In the data rows, the value 128 means zero.
Here are some points, each followed by its number:
105|162|185|086|078|114|146|159|221|226|110|066 0
138|104|141|095|158|101|136|147|120|142|195|172 1
189|217|091|129|146|082|117|151|098|111|166|109 2
106|197|126|144|138|122|123|174|203|171|119|087 3
097|120|141|212|088|117|135|109|107|149|136|151 4
097|103|155|196|105|144|134|115|107|147|101|146 5
191|135|016|131|158|174|074|072|096|078|156|062 6
133|134|144|108|169|134|159|157|115|121|172|166 7
126|142|174|072|169|102|121|163|111|154|167|189 8
058|099|075|119|045|112|065|108|111|139|099|075 9
088|102|159|232|119|118|143|082|091|138|146|178 10
066|184|113|151|178|134|146|122|217|183|122|074 11
093|108|164|152|144|114|166|132|132|137|150|182 12
151|112|173|152|164|197|146|111|047|109|071|169 13
156|171|178|139|138|107|182|167|122|138|184|179 14
104|116|162|226|131|132|164|080|100|135|128|181 15
119|186|101|114|121|090|103|098|134|157|156|083 16
124|142|102|113|166|090|100|094|134|118|177|156 17
192|178|186|030|191|122|140|205|093|141|158|208 18
168|075|132|146|055|096|149|137|128|088|130|144 19
134|147|146|091|152|089|147|128|118|151|165|136 20
151|167|151|138|122|066|243|134|148|156|206|077 21
102|152|156|107|098|078|112|120|181|223|153|099 22
176|107|159|048|083|123|117|151|135|098|147|124 23
097|099|168|155|186|163|126|071|026|114|093|188 24
140|028|149|121|038|100|161|110|125|036|135|151 25
169|049|129|145|041|097|182|105|148|023|135|157 26
135|189|088|144|156|058|077|177|176|138|182|151 27
087|081|134|159|113|162|110|135|103|124|098|134 28
117|046|108|154|140|108|229|099|154|104|076|131 29
128|116|180|192|155|171|166|101|071|126|088|178 30
099|112|158|141|086|109|125|154|138|149|171|136 31
138|148|121|117|155|094|113|090|136|135|178|156 32
080|138|163|101|091|111|136|168|152|168|131|121 33
115|185|148|124|151|101|110|175|177|202|119|106 34
105|132|134|128|132|097|124|115|141|155|185|147 35
152|074|100|103|074|160|165|027|182|051|113|094 36
189|173|168|031|192|106|157|182|121|143|181|169 37
215|142|171|108|109|101|078|167|108|143|096|123 38
157|133|078|088|162|148|124|135|129|118|190|086 39
184|142|063|136|189|165|102|041|071|066|149|129 40
079|098|070|080|055|128|052|156|116|144|083|076 41
136|084|136|144|104|152|178|068|142|111|076|117 42
112|120|113|149|059|129|080|117|097|162|085|095 43
118|101|187|156|141|197|175|140|093|124|069|160 44
056|218|135|080|147|081|112|101|124|171|060|101 45
153|042|104|159|072|112|118|132|114|150|096|119 46
116|127|185|014|194|118|132|196|093|144|164|198 47
190|110|089|114|102|188|082|124|107|079|114|071 48
152|122|154|147|182|182|133|078|033|103|081|175 49
123|083|147|085|158|139|135|164|084|120|129|173 50
150|155|124|135|194|155|104|104|055|113|090|151 51
103|166|167|147|148|150|160|176|190|180|108|106 52
084|120|149|131|119|111|115|114|121|168|147|131 53
098|067|154|166|142|155|196|078|150|138|059|122 54
183|151|140|138|072|110|159|160|126|155|130|068 55
094|153|106|135|117|082|080|184|159|148|150|125 56
080|114|175|171|126|159|184|124|140|137|096|150 57
145|127|109|138|176|143|120|085|080|094|158|162 58
106|160|157|141|163|137|112|178|140|182|077|113 59
127|141|178|120|155|101|145|174|112|139|188|214 60
214|104|123|156|105|149|057|146|110|108|135|080 61
192|109|043|141|116|195|075|099|100|028|155|088 62
074|148|185|075|103|108|113|194|199|241|112|078 63
109|116|152|223|110|123|140|093|100|143|134|163 64
060|077|060|069|064|126|040|186|112|125|093|083 65
155|108|114|123|138|210|137|112|092|062|098|130 66
131|171|115|066|188|061|103|131|117|133|174|163 67
152|066|112|087|056|155|138|057|171|047|134|096 68
130|170|117|114|133|083|156|176|126|109|173|133 69
085|065|056|122|140|096|071|113|107|105|086|109 70
071|074|136|144|109|148|130|189|159|140|080|126 71
173|133|151|197|121|125|123|128|098|122|158|162 72
069|092|086|140|073|145|081|117|098|112|111|094 73
088|143|180|114|113|110|126|173|167|207|128|116 74
172|087|067|112|094|181|096|055|132|039|139|081 75
135|116|184|126|128|169|149|139|119|156|084|134 76
218|111|108|103|090|170|175|025|173|074|083|088 77
139|067|109|183|159|108|219|082|177|105|095|131 78
171|130|085|103|154|163|116|110|104|062|155|134 79
135|128|133|126|191|153|129|092|056|099|130|180 80
086|070|125|160|135|130|149|126|172|136|081|126 81
170|054|111|181|055|104|196|083|162|018|123|154 82
127|150|177|089|156|104|125|178|120|159|163|187 83
102|095|185|197|118|167|178|161|134|139|101|165 84
121|087|176|177|126|165|188|144|171|144|082|141 85
100|206|071|179|093|095|054|160|144|094|123|124 86
165|090|132|091|108|194|131|076|120|094|075|090 87
092|136|184|113|107|125|133|185|182|211|109|103 88
214|144|033|111|133|180|046|109|089|135|122|006 89
097|162|133|110|141|068|102|142|186|193|165|124 90
203|187|139|081|129|146|114|099|180|107|079|169 91
111|180|192|086|123|129|126|243|211|225|106|086 92
093|103|023|072|062|099|056|155|123|112|129|077 93
055|142|124|080|135|204|160|162|153|132|091|109 94
148|168|100|137|167|097|097|148|112|099|158|169 95
158|161|093|079|179|089|092|117|114|126|174|133 96
198|142|149|144|182|185|130|075|032|098|081|171 97
132|169|143|107|114|064|109|115|187|210|173|116 98
060|119|116|116|051|113|112|149|157|155|113|085 99
063|174|146|137|157|137|153|172|230|197|118|074 100
178|101|125|065|104|158|104|120|123|094|140|096 101
134|105|190|184|142|176|169|128|094|130|089|174 102
037|168|087|146|179|153|145|096|208|171|131|067 103
145|201|065|166|169|068|059|145|137|116|148|133 104
127|175|101|102|168|043|096|109|167|146|203|162 105
131|104|127|118|178|156|143|090|079|099|104|151 106
137|060|114|149|065|138|215|107|182|036|106|136 107
147|090|176|138|137|180|193|095|155|151|045|117 108
121|210|099|172|118|102|074|177|160|123|113|122 109
119|137|191|047|188|125|130|202|079|137|156|213 110
176|082|126|071|062|162|099|082|137|075|123|075 111
091|184|094|174|193|083|027|124|104|161|067|111 112
120|077|079|114|125|115|070|116|109|107|097|097 113
173|114|163|126|134|208|162|128|103|103|070|140 114
131|208|080|181|137|059|068|141|150|099|159|160 115
121|190|111|106|146|131|074|177|102|139|075|098 116
106|165|126|137|179|133|096|142|129|163|092|106 117
076|110|103|144|060|123|091|136|108|152|102|102 118
131|156|169|060|182|089|146|160|110|145|178|178 119
165|099|112|120|106|159|130|049|127|071|128|118 120
148|169|152|039|190|072|108|123|118|159|171|179 121
140|220|079|183|181|078|036|134|111|135|071|126 122
176|169|189|031|190|121|133|205|088|142|157|209 123
149|072|161|091|106|170|163|073|143|124|055|093 124
162|164|151|053|190|074|165|127|126|149|187|143 125
204|090|156|053|040|152|131|134|152|065|134|105 126
116|111|163|137|184|161|136|097|048|115|107|186 127
064|047|137|181|149|131|182|073|182|139|077|119 128
070|154|153|101|130|090|088|204|182|208|135|108 129
165|207|033|179|167|050|050|127|128|078|176|150 130
123|104|182|189|113|167|176|174|154|140|098|156 131
077|109|125|136|037|123|094|176|111|144|114|104 132
103|098|183|180|119|150|172|164|142|142|123|167 133
095|178|109|150|167|083|063|186|151|168|116|121 134
153|066|121|125|081|157|194|070|170|063|081|110 135
163|136|060|134|161|137|095|068|112|093|176|112 136
108|199|091|183|193|082|031|125|106|161|068|109 137
163|163|184|022|193|115|136|198|097|145|160|200 138
172|136|050|120|181|155|106|067|102|085|172|101 139
098|208|051|197|123|075|048|138|143|088|125|133 140
117|165|107|109|158|043|101|104|180|162|204|154 141
165|133|064|102|165|152|113|108|119|106|183|086 142
133|083|147|132|122|161|162|092|147|146|044|100 143
125|118|154|201|093|143|134|133|122|152|103|137 144
141|107|123|084|135|153|141|066|133|106|096|112 145
128|128|172|171|125|113|147|161|123|140|171|191 146
081|073|125|130|111|142|104|185|143|138|074|119 147
161|117|021|124|143|182|053|093|088|099|140|036 148
110|165|184|080|100|106|113|182|198|243|113|076 149
182|119|021|150|147|187|071|086|086|043|161|082 150
128|042|118|154|097|128|209|103|145|072|066|134 151
084|149|105|148|079|108|089|170|123|132|103|108 152
136|091|171|106|131|202|179|090|128|136|032|105 153
090|134|160|160|072|103|127|172|133|172|165|140 154
145|143|158|168|114|116|145|170|123|140|159|181 155
153|156|147|096|175|101|124|111|110|141|161|180 156
142|208|084|159|122|093|056|150|141|131|117|106 157
027|132|156|096|085|132|174|147|215|176|103|082 158
142|186|064|169|166|049|056|155|151|103|191|158 159
130|127|107|138|056|128|070|112|096|161|081|088 160
188|088|121|067|070|166|088|097|128|086|119|070 161
084|149|163|096|143|095|101|197|156|188|147|140 162
105|129|174|183|145|114|154|143|092|126|175|215 163
175|194|089|145|168|107|070|149|134|144|130|107 164
092|181|099|172|104|093|083|160|141|109|147|147 165
142|087|170|147|141|165|184|077|160|153|050|114 166
140|077|095|130|114|165|150|042|162|074|109|100 167
091|161|169|084|098|092|113|153|194|240|127|082 168
142|091|120|114|127|187|144|086|128|134|049|065 169
148|138|126|125|177|138|115|082|080|120|128|159 170
106|123|170|103|131|172|154|117|118|141|037|118 171
136|109|140|127|118|142|104|178|112|135|094|148 172
073|165|192|095|110|139|173|241|255|214|121|082 173
080|085|140|130|079|155|094|194|126|151|078|119 174
109|114|168|184|153|136|140|091|063|129|125|192 175
143|168|138|056|191|068|134|130|106|140|175|153 176
123|102|175|224|120|147|154|098|107|139|114|168 177
161|068|115|116|055|149|174|073|184|035|126|111 178
153|098|118|113|129|209|140|092|103|064|091|121 179
150|102|119|168|157|095|219|103|165|111|133|128 180
077|140|169|145|096|105|152|186|178|179|169|137 181
113|062|133|162|148|140|206|065|164|129|052|103 182
091|097|135|152|076|146|094|153|115|157|083|114 183
040|090|114|152|059|129|078|114|096|162|085|095 184
122|137|150|204|084|112|135|142|110|149|156|158 185
165|105|150|104|134|215|146|114|090|090|067|130 186
093|122|156|192|080|107|136|159|117|150|171|163 187
208|085|179|042|039|151|123|160|139|081|135|106 188
130|171|107|110|156|043|097|105|181|162|207|155 189
054|173|159|124|152|132|145|205|221|207|109|081 190
092|154|145|101|109|070|118|126|192|218|163|108 191
129|190|054|179|168|048|055|145|148|096|189|160 192
139|166|140|124|141|061|124|116|161|165|205|169 193
060|154|087|153|156|086|080|138|151|125|129|132 194
103|146|129|070|180|055|098|099|139|154|188|171 195
121|203|149|124|165|117|105|204|178|209|087|089 196
061|156|178|099|088|139|206|185|255|181|121|079 197
122|172|169|137|094|093|221|162|182|154|186|087 198
180|124|101|141|171|195|114|076|053|058|112|149 199
136|179|118|147|148|071|115|174|156|158|165|114 200
159|210|062|136|151|075|081|125|107|107|149|113 201
143|088|057|117|100|190|076|103|110|046|140|074 202
Which five points above are nearest to each new point by angle? Their numbers follow each, smallest number first.
136|149|179|143|155|112|155|168|099|130|179|221 14 60 146 155 163
152|041|110|102|127|076|210|058|142|151|087|126 29 42 78 151 182
162|107|086|156|114|185|068|148|085|098|121|084 48 61 62 148 202
114|062|134|152|149|141|210|059|173|135|052|108 42 54 128 166 182
155|176|155|034|192|076|115|130|117|159|167|179 67 119 121 156 176
172|132|078|134|189|172|105|046|059|064|136|144 40 58 139 170 199
180|226|047|158|138|077|053|088|103|105|136|096 104 130 157 164 201
090|132|152|137|106|073|127|127|164|183|194|149 31 35 90 191 193
041|150|187|098|091|141|198|200|255|193|126|079 100 158 173 190 197
120|099|176|152|122|189|161|140|105|135|066|139 44 76 102 114 153
155|067|135|151|053|113|163|123|142|062|121|148 19 25 26 82 107
113|072|101|143|121|121|167|084|154|122|077|103 29 42 128 151 182
085|064|019|143|120|068|073|090|105|070|160|107 9 70 73 93 113
157|171|141|042|193|067|107|116|119|156|168|169 67 121 125 156 176
082|129|160|166|083|099|135|171|134|165|176|153 31 154 181 185 187
179|171|145|070|178|076|196|135|150|148|206|128 20 21 37 125 176
191|206|131|126|155|070|201|177|130|116|211|130 2 14 21 69 125
101|236|118|103|168|094|109|141|127|165|080|100 34 45 116 117 196
095|140|176|117|101|132|183|161|235|193|105|087 0 88 158 173 197
109|129|165|154|168|112|142|101|082|134|147|192 12 24 127 163 175
064|125|164|114|109|159|187|133|185|140|087|108 57 94 158 173 197
220|174|127|112|059|090|160|158|120|159|142|033 2 21 38 55 198
127|123|172|207|150|127|147|083|070|127|140|201 10 15 64 175 177
115|115|186|091|158|133|126|185|094|140|139|193 8 47 50 83 110
105|139|160|124|122|104|121|107|138|192|134|126 22 53 98 168 191
119|114|159|126|116|141|121|175|115|149|109|146 71 76 147 172 174
235|234|130|070|129|128|081|111|195|091|102|201 18 38 91 156 164
157|143|139|086|199|151|127|135|069|104|149|175 18 80 123 138 170
099|160|122|110|127|064|105|135|176|182|173|126 90 98 141 189 191
194|104|141|162|111|156|098|151|126|118|120|099 38 48 61 89 161
178|090|119|106|094|170|176|030|165|083|071|090 36 42 77 135 167
034|091|044|070|078|073|111|063|114|146|120|067 9 41 70 73 93
163|105|097|159|163|171|136|078|098|070|112|135 40 66 106 179 199
119|124|173|186|162|132|152|099|065|124|136|208 15 30 127 163 175
180|178|158|024|196|079|114|129|109|158|163|177 37 121 125 156 176
144|087|193|163|129|178|177|139|146|144|070|140 44 76 85 108 131
139|001|113|128|095|132|121|124|053|125|105|161 19 25 28 46 50
197|184|146|123|116|074|227|130|143|169|192|059 20 21 55 125 198
129|118|130|110|201|162|113|074|042|095|121|176 49 80 106 127 170
100|132|143|143|086|130|180|144|177|120|109|122 57 85 158 197 198
200|158|135|119|094|121|150|139|094|140|123|074 2 38 55 61 89
057|156|059|188|173|054|038|135|139|112|156|148 115 140 159 192 194
163|176|165|131|130|083|176|163|148|148|207|168 14 60 69 155 193
043|139|146|103|103|134|190|121|196|141|082|095 94 100 158 190 197
113|111|142|143|058|105|144|133|151|148|117|113 31 99 118 132 154
159|145|130|125|111|099|195|114|142|126|184|075 21 55 69 180 198
122|052|097|178|159|085|219|088|168|094|124|142 29 78 128 151 180
187|089|145|058|044|154|133|123|158|063|134|102 23 111 126 161 188
091|124|149|192|068|114|132|167|113|154|152|144 4 31 154 185 187
071|108|138|164|050|123|109|172|105|156|123|118 118 132 154 183 184
188|152|109|092|058|135|127|232|145|179|131|002 0 55 63 92 149
061|065|088|087|092|136|057|201|115|128|075|106 41 65 93 147 174
111|154|124|198|103|103|121|128|113|133|158|150 4 10 64 185 187
149|127|116|143|171|140|124|092|088|105|165|155 40 58 80 170 199
095|095|130|193|110|127|138|111|132|145|101|133 4 5 64 144 177
195|134|088|091|129|158|078|166|111|159|126|038 39 48 61 89 148
083|081|151|158|110|153|150|190|168|143|085|134 71 85 131 147 174
100|158|119|164|161|103|093|167|152|160|097|122 59 112 117 134 137
122|125|127|167|070|122|098|124|100|156|113|120 43 118 160 183 184
192|139|076|108|146|166|099|125|102|064|159|121 6 62 79 139 150
057|088|012|083|074|078|088|116|104|119|156|073 9 41 65 73 93
154|125|069|137|186|174|104|043|064|059|137|137 40 58 136 139 199
153|156|085|145|194|153|096|075|077|097|116|129 40 51 58 170 199
200|170|144|049|181|129|161|202|130|124|196|155 7 18 37 123 138
152|111|108|167|132|120|070|193|119|107|152|111 56 61 104 159 192
101|100|182|213|122|162|173|137|121|138|106|167 57 84 102 133 177
153|136|153|071|173|105|171|102|133|147|138|127 20 37 121 125 176
179|137|110|137|189|180|114|061|041|076|108|156 49 51 97 170 199
170|203|097|137|152|050|083|149|180|148|196|146 27 105 159 189 200
200|127|057|130|113|181|030|157|087|148|103|000 6 48 61 89 148
118|149|142|107|163|065|212|121|152|148|217|108 20 21 125 193 198
093|092|131|112|147|115|120|140|139|140|102|131 70 71 81 147 174
164|145|081|115|188|132|098|060|088|090|159|141 40 58 136 139 170
255|164|132|144|086|109|078|173|145|150|089|059 38 55 61 89 164
070|135|121|144|047|108|150|163|175|119|134|106 99 132 158 181 197
239|190|125|086|127|117|104|112|185|074|120|204 18 37 91 95 156
150|178|072|137|134|114|097|095|115|104|112|096 6 122 130 157 201
194|103|077|103|082|173|106|052|144|051|134|074 68 75 111 120 161
077|172|124|132|160|090|082|198|164|175|125|119 34 56 129 134 162
147|012|135|134|056|105|181|212|150|115|096|163 19 25 26 46 151
145|117|155|145|186|179|118|070|022|102|085|177 13 24 49 97 127
080|131|156|191|077|106|140|174|124|156|172|155 31 154 181 185 187
088|071|127|130|115|141|109|173|147|138|076|125 71 81 147 174 183
144|115|148|137|185|183|125|069|030|098|083|173 24 49 97 106 127
155|069|109|117|060|151|176|088|178|031|133|119 36 68 107 135 178
152|091|082|146|122|178|124|086|136|060|129|105 62 75 120 167 202
150|211|108|124|099|105|150|083|154|166|169|042 16 21 55 98 198
139|119|180|198|154|168|165|098|072|127|090|177 13 30 102 175 177
137|093|154|111|066|086|136|107|099|090|122|134 19 25 26 82 126
050|206|105|105|175|092|108|124|132|160|102|097 45 112 117 134 194
242|158|069|106|098|161|055|156|117|185|101|000 48 55 61 89 148
096|180|125|119|183|117|147|124|187|174|138|097 3 11 100 103 190
192|133|090|130|169|186|111|080|068|070|126|131 40 79 139 150 199
146|123|065|077|118|166|091|163|122|174|133|000 39 41 89 93 148
148|114|138|155|148|195|121|127|063|102|090|135 13 49 66 97 186
090|218|135|114|167|107|078|195|105|161|055|118 59 116 117 134 196
129|150|143|062|167|096|135|159|136|154|185|154 20 119 121 125 176
164|144|043|167|152|156|066|102|098|059|141|104 6 62 136 148 150
203|120|060|135|123|197|115|092|114|026|145|110 62 75 79 150 202
034|186|036|144|189|161|125|132|149|124|163|094 11 103 117 140 194
174|147|035|172|149|151|066|095|102|049|152|108 6 62 136 139 150
143|192|087|115|127|083|087|100|130|145|155|091 16 104 157 164 201
128|176|151|119|141|081|118|150|139|162|161|163 83 90 189 193 200
167|192|121|105|166|074|155|181|108|114|189|139 2 37 69 125 176
222|052|090|145|122|137|126|127|117|114|196|096 39 61 62 142 150
083|168|107|104|153|118|122|091|138|136|094|093 11 16 45 103 117
137|195|102|144|184|096|070|153|109|130|102|141 104 112 122 137 164
130|102|196|191|136|176|162|130|092|133|092|174 30 44 84 102 177
128|156|145|154|142|111|118|142|093|124|156|181 60 95 146 155 163
122|130|164|116|128|179|140|132|108|121|048|129 76 114 153 171 186
066|134|148|123|074|102|110|174|159|180|133|103 33 63 74 99 129
180|007|095|153|076|107|122|133|118|146|092|121 19 25 46 113 151
100|126|136|164|048|124|104|169|102|156|117|112 43 118 132 152 183
153|214|044|153|140|077|070|107|110|106|137|096 104 130 140 157 201
187|133|085|127|112|135|137|051|157|076|110|105 36 75 77 120 167
168|112|090|148|164|197|113|083|062|048|122|139 40 66 79 179 199
189|182|146|119|070|079|188|135|116|155|142|055 0 2 21 55 198
108|245|126|086|155|086|117|126|130|171|066|099 34 45 116 117 196
114|141|136|122|129|083|176|128|136|150|183|106 20 21 35 193 198
144|145|172|194|150|121|154|122|079|127|158|209 15 72 146 163 175
081|141|135|126|121|096|094|178|169|176|140|127 56 74 90 129 162
150|139|118|066|175|110|109|116|103|113|164|141 67 96 121 156 176
099|162|149|124|070|110|180|126|231|157|122|087 0 158 173 197 198
180|164|159|043|186|100|169|173|133|143|194|152 18 37 119 125 138
097|174|106|124|140|099|146|122|148|121|101|113 3 11 45 103 194
132|092|156|099|127|207|169|086|121|117|042|105 124 143 153 169 171
162|089|065|119|097|177|114|046|141|040|139|085 36 75 120 167 202
077|107|130|168|089|130|106|108|092|151|099|125 5 43 118 183 184
128|156|147|148|156|090|117|167|120|131|180|194 60 83 146 155 163
119|135|169|029|191|122|152|201|113|133|178|180 47 110 119 123 138
125|155|141|109|118|061|106|105|183|204|181|122 22 90 98 189 191
160|119|113|104|162|165|109|077|073|087|122|135 40 58 106 170 199
067|220|105|104|173|091|116|129|136|161|096|097 11 45 112 117 134
118|133|164|143|158|179|142|153|096|135|059|140 13 44 76 102 171
184|147|067|092|150|147|065|110|099|141|137|057 6 89 139 142 148
011|137|143|067|120|181|186|173|179|156|066|097 94 158 173 190 197
133|103|162|174|113|107|154|118|091|111|163|182 10 72 146 163 175
156|161|157|027|198|079|119|130|108|156|162|169 119 121 125 156 176
086|200|122|093|171|081|130|127|128|158|116|108 16 34 45 90 117
170|198|170|128|088|100|220|150|188|159|173|082 0 21 55 197 198
172|134|131|107|081|150|146|195|145|170|106|037 0 55 92 149 173
121|116|143|186|156|131|136|088|076|112|153|182 10 15 24 163 175
102|166|112|136|151|071|069|196|168|162|160|135 27 56 90 134 200
042|133|159|117|073|113|177|128|238|172|121|081 0 100 158 173 197
122|082|098|151|150|132|168|086|167|138|098|084 29 54 78 128 182
066|150|150|064|144|169|175|181|149|146|094|131 94 158 173 190 197
186|104|053|135|114|193|098|081|115|024|151|097 6 62 75 150 202
146|097|195|136|139|208|167|147|091|126|055|149 13 44 76 102 114
024|156|136|053|114|212|180|206|196|162|080|091 94 158 173 190 197
114|156|105|117|169|103|118|147|082|102|161|141 67 95 96 176 201
092|129|142|144|039|123|105|188|117|156|121|105 99 118 132 152 183
201|135|109|135|168|198|116|085|052|060|106|150 40 49 66 97 199
141|142|179|117|153|094|130|161|112|143|192|210 1 8 60 83 119
106|074|184|161|132|177|194|134|160|147|066|135 54 57 84 85 108
169|119|112|139|169|192|120|081|053|066|107|154 49 66 97 106 199
171|125|062|106|144|166|113|068|125|100|143|068 6 139 142 148 150
070|059|068|124|143|100|082|109|119|110|081|115 9 65 70 73 113
105|193|112|157|175|089|063|179|142|177|093|108 112 117 122 134 137
142|088|131|170|154|133|206|059|183|137|063|110 42 54 78 166 182
203|113|090|114|097|184|054|150|094|091|115|057 48 61 62 89 148
100|139|117|149|080|110|088|169|120|156|118|113 43 118 132 152 183
080|091|151|174|093|147|129|108|104|151|090|124 5 28 144 183 184
116|142|162|146|104|104|142|137|158|184|150|137 22 74 154 181 191
063|214|033|136|182|169|122|136|135|121|166|106 11 103 140 194 201
124|124|142|108|141|114|131|121|133|123|175|173 1 8 60 156 195
110|087|189|145|145|207|165|139|078|118|062|159 13 30 44 76 102
138|097|191|134|138|210|174|148|098|126|053|144 44 76 102 114 153
161|124|064|111|178|157|104|090|098|084|173|112 40 79 136 139 142
081|130|091|136|048|101|140|163|158|097|138|111 93 99 118 132 152
172|083|096|106|076|162|157|028|178|053|117|087 36 68 77 167 178
024|165|107|064|127|222|153|145|194|178|090|069 94 100 103 158 190
192|002|106|175|078|119|100|141|069|138|086|130 19 28 46 61 113
082|149|129|153|087|116|093|183|111|158|099|109 118 132 152 174 183
062|131|130|168|103|113|109|109|106|159|103|116 4 43 53 118 184
193|108|085|160|108|180|039|213|090|111|119|052 48 61 62 89 148
117|203|068|146|121|085|066|136|140|127|141|103 86 104 140 157 201
245|160|123|145|071|104|086|170|151|150|106|046 38 55 61 89 164
220|092|199|058|064|149|153|167|127|097|137|130 23 101 126 161 188
122|149|158|121|144|074|132|137|146|157|204|188 1 35 60 141 193
049|173|148|132|166|123|122|195|194|208|093|081 3 34 100 190 196
104|134|129|149|079|127|119|147|103|127|119|131 43 118 132 152 183
086|117|143|216|080|115|132|125|105|148|143|146 4 10 64 185 187
084|125|142|191|079|114|145|123|135|142|136|132 4 64 144 185 187
147|103|138|117|150|205|144|101|080|088|077|137 13 66 114 179 186
147|172|126|130|128|093|164|174|125|129|168|121 2 14 21 69 200
124|130|167|174|131|116|144|133|103|137|166|189 12 60 146 155 163
162|057|117|153|090|131|212|103|153|064|071|135 29 82 107 135 151
084|124|143|130|083|126|123|166|113|131|127|136 31 33 132 154 174
160|178|115|064|187|059|093|132|116|133|177|166 67 96 121 156 176
107|120|117|116|072|128|112|179|123|140|140|100 41 65 99 132 152
189|129|133|085|129|108|176|164|144|108|188|131 14 23 37 69 125
076|199|061|135|179|176|130|095|174|155|134|072 3 11 100 103 117
117|190|132|128|198|107|078|152|103|167|088|132 112 116 117 122 137
150|125|170|183|163|145|132|082|047|122|117|189 24 30 49 127 175
243|145|144|134|100|141|104|158|131|139|077|079 38 48 55 61 89
125|198|089|123|103|107|100|097|122|154|137|048 16 89 157 164 201
112|148|120|122|165|101|116|157|116|113|150|163 60 67 95 119 159
091|104|173|134|140|179|168|130|097|124|068|149 44 57 76 102 171
101|109|057|113|070|108|077|137|118|125|124|094 9 41 65 73 93
072|121|140|148|038|122|110|186|124|153|122|102 99 118 132 152 183
112|092|186|152|152|199|162|135|069|118|067|168 13 30 44 102 127
107|117|160|128|194|160|130|092|033|112|103|193 24 49 80 106 127
131|114|175|193|164|143|142|073|052|125|116|197 15 24 30 127 175
180|126|082|102|111|138|099|079|139|070|150|101 6 62 75 120 150
111|113|132|138|068|104|171|119|181|104|120|115 26 82 107 135 178
072|148|184|076|099|107|117|185|200|242|111|076 63 74 88 149 168
179|135|080|117|149|161|135|109|116|060|166|123 62 79 139 142 150
102|087|054|116|139|089|100|121|111|083|169|123 17 70 93 113 136
227|115|109|144|104|168|043|165|093|104|124|069 48 61 62 89 148
127|081|158|115|136|200|168|096|115|115|048|116 108 124 143 153 171
120|156|169|124|159|106|132|179|130|159|158|176 8 14 60 83 119
234|177|125|064|088|136|159|233|138|188|158|019 0 38 55 92 149
252|141|173|110|090|108|054|171|098|140|053|088 38 55 61 172 188
063|167|060|161|169|131|112|145|154|142|143|069 3 11 103 134 194
040|149|087|140|137|141|129|110|183|158|126|075 11 100 103 158 190
126|127|171|194|157|129|155|102|072|125|140|205 10 15 30 163 175
169|120|109|118|090|131|148|106|182|080|123|112 36 68 77 135 178
134|149|097|079|174|100|081|120|099|131|157|118 17 67 96 121 176
119|093|142|121|104|159|164|082|143|139|052|093 42 124 143 153 169
101|116|117|154|062|130|082|109|098|162|085|100 43 118 160 183 184
129|146|179|064|177|096|125|168|107|150|174|202 8 47 83 110 119
125|040|116|157|070|132|207|107|167|040|099|140 26 82 107 135 151
144|255|182|136|065|079|161|130|126|100|072|181 14 45 91 109 155
087|099|146|189|087|141|122|128|119|155|098|130 4 5 28 144 183
137|129|152|085|168|152|170|180|131|123|153|155 7 18 37 47 138
210|123|083|166|108|178|048|212|098|111|122|054 48 61 62 89 148
218|121|084|174|105|166|044|200|107|131|116|034 48 61 62 89 148
119|112|147|179|099|148|134|103|101|139|104|135 4 5 64 144 177
050|076|135|135|077|142|096|197|121|148|095|123 71 132 147 174 183
129|145|159|112|161|103|130|119|120|146|160|179 8 60 119 121 156
098|176|144|130|164|101|107|171|162|191|117|116 34 129 134 190 196
191|141|126|130|087|100|176|132|136|147|121|059 0 21 55 77 198
173|164|146|112|089|085|197|142|120|176|158|037 0 21 55 149 198
128|209|118|156|096|105|084|198|174|130|118|122 56 86 109 157 165
112|064|078|150|159|090|104|104|123|098|101|128 29 70 78 81 113
153|104|143|116|146|210|148|109|082|088|073|137 13 66 114 179 186
132|121|141|111|135|173|133|133|118|118|100|128 66 114 153 179 186
183|136|108|086|145|136|131|175|140|131|164|102 23 37 39 101 142
139|182|110|089|178|070|112|167|099|113|176|154 67 69 95 96 176
210|186|139|113|078|088|190|147|120|174|148|032 0 2 21 55 198
146|092|126|128|151|140|191|094|163|134|097|104 29 78 108 166 182
069|236|049|083|170|068|138|030|167|137|180|082 16 103 105 141 189
155|063|086|162|166|069|201|115|173|081|159|157 29 78 82 107 180
095|099|143|204|103|131|132|112|121|147|111|141 4 5 64 144 177
134|088|172|107|131|199|176|084|128|139|030|103 108 124 143 153 171
126|141|151|078|161|092|116|122|104|156|147|156 8 119 121 156 176
123|158|141|156|117|078|133|149|151|154|198|170 35 146 155 189 193
142|201|068|133|132|087|082|105|100|122|140|083 2 16 104 157 201
132|145|153|201|083|109|140|159|114|148|168|165 146 154 155 185 187
155|201|082|119|113|100|083|092|109|142|133|062 16 89 157 164 201
185|066|101|183|066|103|214|088|169|031|107|153 26 82 107 151 178
152|103|126|111|128|210|148|098|107|075|081|115 66 87 114 179 186
172|089|093|102|076|162|160|025|182|050|118|089 36 68 77 167 178
101|105|128|151|070|140|087|145|107|159|084|107 43 118 132 183 184
135|106|051|152|178|175|099|042|074|048|149|123 40 136 139 150 199
119|147|158|109|147|073|129|132|146|156|203|192 1 35 60 193 195
